(in the rows, 128 means zero)
Each named turn below is shown by a few rows before and after it. Which turns, in which order, take the first row of each later pair to the second? The first pair is answered.
turn W:
[143 117 101 148 137 133 119  98 131 110 131 147 116]  ->  [144 127 104 134 138 122 119 113 156 118 102 142 125]
[160 142 136 162 117 181 167 118  90  90 184 118 131]  ->  [106  85 159 117  97 109  98  76 120 123  94 172  95]
[150 157 143 154 113 157 153 146 103 105 175 116 131]  ->  [112  96 160 125  91 111  97 105 108 122 120 157 100]
turn D:
[129 161 137 113 157 129 134 120 142 154 101 146 137]  ->  [124 134 121 118 151 138 130  92  93 155 139 151 114]
[129 135 129 122 123 111 123 127 138 120 118 155 121]  ->  [121 128 110 115 134 113 123 130 131 132 117 149 118]
[125 136 153 106 118 139 150 157 132 124 143  98 106]  ->  [120 127 142 103 127 143 153 155 125 133 149  99 100]
turn L:
[143 129 111 162 134 172 147 116  78 111 202 106 124]  ->  [123 165  93 107 171 145 157 168 157 160 104  87 165]
[168 153 181 178 120 158 124 113 123  98 142 104 115]  ->  [158 156 123 160 165 171 144 133 108 142 153  71 125]
[117  95 152 112  91  95  84 103 113 109 111 161 108]  ->  [110  87  93 109 128 122 111 114  71 135 156 131 110]
[106 107 149 129 108 123 100  79 113 100 137 167 122]  ->  [ 95 107  87 117 153 141 128  98  91 140 152 134 129]

Between the rows of a pair lie 2 to 4 turns.
[148 131 144 134 134 185 202  99 107  90 181  98 164]  ->  [116 114  88  92 181 171 198 113 117 154 132  86 168] -> D then L then D
[ 88 107  91 102 134 107 122 130 124 149 129 133 107]  ->  [106 101 120 125 109 115 118 114 107 116 156 147  96] -> L then D then D then L
[ 94  72 102 110 126 118 113 121 126 163 119 158  86]  ->  [128 111  85 142 142 168 163 149 102 140 183 122 105] -> W then W
[140 174  71  94 188 101 154 184 175 157 108 112 161]  ->  [167 127 113 165 118 132 133 112  76  79 237 139 107] -> L then L
[115 126 139 138 129  83 105 134 153 133  77 139 131]  ->  [140 154 104 163 152 135 149 154 111 124 148  97 144] -> L then L then L then W
[112 114 107  82 138  90 107 123 136 179  93 136 133]  ->  [153 168 158 118 110 103 132 151 171 129  97 133 163] -> W then L
[105 103 109 119 200 179 171 174 123 182  62 118 137]  ->  [112 115 154 120 172 155 155 174 165 167  20 139 145] -> W then L
[102  82  94  89 147 119 124  74 144 135  93 194 104]  ->  [167 179 122 124 145 161 182 141 188  88 124 156 159] -> W then L then L then D
[151 121 177 172  89 128 116  98 112  86 137 148 109]  ->  [125 151  90 115 170 131 151 160 143 170  79 102 151] -> L then W then W
[138 171 125 119 146 134 162 178 192 143  91 112 161]  ->  [ 82  78  79  99 147 117 118 108 121 179 110 141 103] -> W then W then L then L
[140 182 119 147 139 147 149 150 147 149 164 106 173]  ->  [150 172 155 165 105 143 133 125 139 116 181 127 155] -> L then L
[ 99  68  99  89 147 122 123 103  75 161 173 101 145]  ->  [108  89 185  89  99  81  91 104 147 127  98 143 155] -> W then L
[153 159 140 130 107 154 179 142 150  98 168 111 117]  ->  [150 170 146 117 110 144 176 149 175 110 140 114 122] -> L then L
[152 148 138 150 127 156 157 141 114 128 183 102 143]  ->  [144 142 113 140 149 157 162 142 109 148 174  97 143] -> D then D
[140 145 202 144 108 107 111 144 180  92 105 147 142]  ->  [ 89  74  95 109 171 119 101 114  96 172 139 123 101] -> W then L then W then L
[ 88  77 131 118 100 104  93  97 123 147 109 165  77]  ->  [151 183 155 151 111 146 161 183 181 114 119 117 152] -> D then W
